Small tables with named rows and columns. After each table, cells are looked up by row and column.

Gafom:
	Mokomob	Kigazi	Mus	Por
Tes	225	247	223	224
Tuv	66	89	92	56
Zeli	237	148	200	224
Vap	40	115	55	81
Gep	85	236	57	81
Fedolob	91	176	57	56
Bufez	108	250	44	107

Gep, Por: 81
Vap, Por: 81
Tuv, Por: 56
Bufez, Kigazi: 250
Zeli, Por: 224
Tuv, Mokomob: 66
Zeli, Mus: 200
Fedolob, Por: 56
Tes, Mus: 223
Zeli, Kigazi: 148
Vap, Kigazi: 115
Fedolob, Mokomob: 91
Zeli, Mokomob: 237
Bufez, Mus: 44
Tes, Por: 224
Row with the largest Mokomob: Zeli

Fubodu =
cols = Fise, Rur, Vobosa, Tuboda, Daber, Fidin, Nit
Mel: [201, 171, 111, 130, 140, 210, 254]
Koruga: [115, 65, 147, 195, 163, 119, 89]
Zisenag: [141, 255, 84, 74, 93, 147, 162]
Teg: [105, 230, 252, 105, 68, 116, 123]
Zamo: [8, 97, 131, 90, 1, 17, 7]
Sazesi: [61, 156, 2, 115, 132, 45, 41]

Fidin of Zamo: 17
Rur of Sazesi: 156
Rur of Teg: 230
Nit of Koruga: 89
Fise of Koruga: 115
Tuboda of Zisenag: 74
Daber of Zamo: 1
Fise of Zisenag: 141
Daber of Koruga: 163
Tuboda of Teg: 105
Tuboda of Zamo: 90
Nit of Teg: 123
Fise of Zamo: 8
Rur of Mel: 171
Fise of Teg: 105
Nit of Zamo: 7
Vobosa of Sazesi: 2
Vobosa of Mel: 111
Daber of Teg: 68
Row with the largest Vobosa: Teg

Zemus =
,Varabe,Tes,Kirele
Fimeti,231,87,147
Tuki,210,66,157
Fot,220,65,185
Pof,125,54,166

What is the Varabe of Tuki in Zemus? 210
What is the Kirele of Pof in Zemus? 166
What is the Varabe of Fimeti in Zemus? 231
What is the Kirele of Fot in Zemus? 185
What is the Tes of Tuki in Zemus? 66
What is the Varabe of Pof in Zemus? 125
What is the Kirele of Tuki in Zemus? 157

Table Dobabu
|  | Tibobok | Dapo | Lotak | Kep | Rogud | Mep | Sutoma | Zib | Doz |
|---|---|---|---|---|---|---|---|---|---|
| Dubevo | 113 | 84 | 131 | 176 | 152 | 175 | 182 | 155 | 102 |
| Tikizu | 99 | 199 | 136 | 132 | 108 | 184 | 132 | 99 | 126 |
| Zim | 168 | 136 | 136 | 177 | 142 | 121 | 167 | 159 | 97 |
| Zute | 154 | 136 | 145 | 174 | 136 | 131 | 170 | 162 | 101 |
| Buv | 179 | 171 | 136 | 184 | 136 | 132 | 161 | 123 | 69 |
| Ziz | 62 | 136 | 100 | 150 | 136 | 222 | 169 | 121 | 120 |
| Nonu | 167 | 98 | 144 | 176 | 143 | 122 | 168 | 159 | 96 |
| Gupe | 91 | 94 | 117 | 179 | 148 | 202 | 192 | 145 | 97 |
| Zupug | 135 | 88 | 132 | 183 | 148 | 158 | 185 | 156 | 92 |

Dapo of Zupug is 88
Kep of Gupe is 179
Zib of Zim is 159
Kep of Zute is 174
Sutoma of Zim is 167
Mep of Nonu is 122
Dapo of Dubevo is 84
Tibobok of Tikizu is 99
Zib of Ziz is 121
Tibobok of Gupe is 91
Sutoma of Gupe is 192
Sutoma of Zute is 170
Sutoma of Nonu is 168
Dapo of Ziz is 136
Mep of Zim is 121
Dapo of Buv is 171
Which row has the largest Zib? Zute

Table Bagoti
,Mudin,Ked,Dafe,Fepi,Lifi,Dit,Putumup,Lopovu,Monifen,Kasuvi
Tozu,170,220,56,157,120,105,97,126,22,219
Zef,131,163,235,59,243,119,49,190,163,129
Lofusu,128,84,50,199,34,160,217,84,114,131
Fenoten,132,166,252,42,245,115,55,196,156,132
Lun,111,68,207,54,97,133,233,140,150,99
Zedoben,102,94,212,69,140,149,180,167,142,132
Bigofik,130,64,208,63,93,147,234,130,119,125
Ninon,135,101,1,222,14,154,216,51,110,124
Zap,134,101,230,38,143,128,181,166,131,126
Nilivu,118,122,26,208,47,133,185,95,99,151

Lofusu, Kasuvi -> 131
Zef, Kasuvi -> 129
Lofusu, Mudin -> 128
Lun, Kasuvi -> 99
Lofusu, Fepi -> 199
Lun, Mudin -> 111

Nulo =
|  | Rugep | Lusi | Vuror |
|---|---|---|---|
| Tigur | 0.433 | -0.339 | 0.580 |
| Dol | 0.654 | -0.299 | 0.348 |
| Laboka | 0.607 | -0.157 | 0.268 |
| Rogu | 0.938 | 0.375 | 0.215 |
| Furunan | 0.364 | 0.194 | 0.657 |
| Ref | 0.530 | -0.530 | 0.453 |
| Kotu | 0.697 | 0.176 | 0.491 |
| Mipob | 0.678 | 0.090 | 0.354 |
| Rarazis | 0.603 | 0.392 | 0.134 |
| Sogem | 0.613 | 0.578 | 0.778 |

What is the Rugep of Tigur in Nulo?
0.433
What is the Rugep of Rogu in Nulo?
0.938
What is the Vuror of Ref in Nulo?
0.453
What is the Vuror of Tigur in Nulo?
0.580
What is the Rugep of Ref in Nulo?
0.530
What is the Rugep of Rarazis in Nulo?
0.603
What is the Vuror of Mipob in Nulo?
0.354
What is the Lusi of Dol in Nulo?
-0.299
What is the Lusi of Rarazis in Nulo?
0.392
What is the Vuror of Laboka in Nulo?
0.268
What is the Vuror of Kotu in Nulo?
0.491

Vof =
,Zuduf,Lek,Biza,Kib,Pek,Zatazep,Zin,Fudira,Detev
Sebema,-4202,-2180,5236,4214,-1085,-3550,-1065,3708,4666
Rilip,1976,2563,2349,-1730,1986,-2576,3275,-2761,127
Rad,5766,-645,-2506,5320,-3387,1677,-4976,-4515,-1444
Zovom,-2095,-3921,1112,1938,-5205,2821,1876,-1273,-1977
Miz,3603,5792,41,3553,-341,956,4564,4837,616
Tepi,5360,5239,-587,-867,-2283,-3238,655,-1848,3513
Rud,-30,-4526,-2807,-4045,256,-3358,4988,-1240,5891
Gup,907,-4613,3729,2768,-1388,1470,-4231,5119,-1077
Tur,-3405,-1537,-8,-3933,2030,1993,2263,-2623,3714

Gup, Biza => 3729
Sebema, Zin => -1065
Rud, Zuduf => -30
Gup, Fudira => 5119
Miz, Zatazep => 956
Miz, Kib => 3553
Tepi, Zatazep => -3238
Gup, Zatazep => 1470
Rad, Zuduf => 5766
Tur, Zin => 2263
Rud, Kib => -4045
Miz, Pek => -341
Zovom, Fudira => -1273
Gup, Lek => -4613
Sebema, Zatazep => -3550
Gup, Pek => -1388
Rud, Fudira => -1240
Tur, Kib => -3933
Zovom, Biza => 1112

Table Pemufeg
cols = Vagoka, Banalam, Sekomo, Pur
Tosu: [-67, -35, -45, -94]
Risituv: [-63, -38, -45, -89]
Fel: [-4, -32, -28, 53]
Dadup: [-30, -38, -35, -14]
Bikig: [-49, -34, -41, -64]
Nop: [-3, -32, -26, 53]
Fubobo: [-66, -36, -45, -91]

Banalam of Bikig = -34
Pur of Bikig = -64
Vagoka of Bikig = -49
Pur of Tosu = -94
Banalam of Fubobo = -36
Sekomo of Risituv = -45
Banalam of Risituv = -38
Pur of Nop = 53
Sekomo of Nop = -26
Vagoka of Fel = -4
Sekomo of Bikig = -41
Sekomo of Fubobo = -45
Vagoka of Tosu = -67
Banalam of Tosu = -35

Table Bazupi
,Kovon,Ratev
Vopi,-1.883,-6.491
Fifil,-3.634,-5.204
Gopubav,3.753,-6.867
Ranot,5.545,-5.165
Luba,-3.510,-5.997

Kovon of Fifil is -3.634
Ratev of Luba is -5.997
Kovon of Luba is -3.510
Ratev of Vopi is -6.491
Ratev of Ranot is -5.165
Ratev of Fifil is -5.204
Ratev of Gopubav is -6.867
Kovon of Vopi is -1.883
Kovon of Gopubav is 3.753
Kovon of Ranot is 5.545

Deto.tsv
	Ruzi	Modom	Daf	Nik	Voza	Tanova	Rel
Nobop	64	-27	5	-6	-25	-10	26
Rinumep	-36	-39	15	27	-37	29	54
Saf	43	49	-2	-10	49	-14	-41
Berodor	-39	-38	16	26	-36	30	60
Zefa	-24	44	0	-8	41	-10	30
Zamodi	-25	43	-4	-10	40	-13	30
Kov	-26	34	-6	-13	34	-12	43
Punodi	32	56	-8	-11	54	-6	-56
Vuga	-16	13	6	-5	13	-8	57
Zun	59	45	-8	-20	44	-22	-26
Gepu	33	-28	18	22	-26	24	-18

Modom of Berodor = -38
Ruzi of Gepu = 33
Rel of Gepu = -18
Voza of Gepu = -26
Daf of Zamodi = -4
Nik of Vuga = -5
Ruzi of Nobop = 64
Voza of Vuga = 13
Rel of Zamodi = 30
Modom of Nobop = -27
Voza of Zefa = 41
Modom of Punodi = 56
Daf of Saf = -2
Modom of Kov = 34

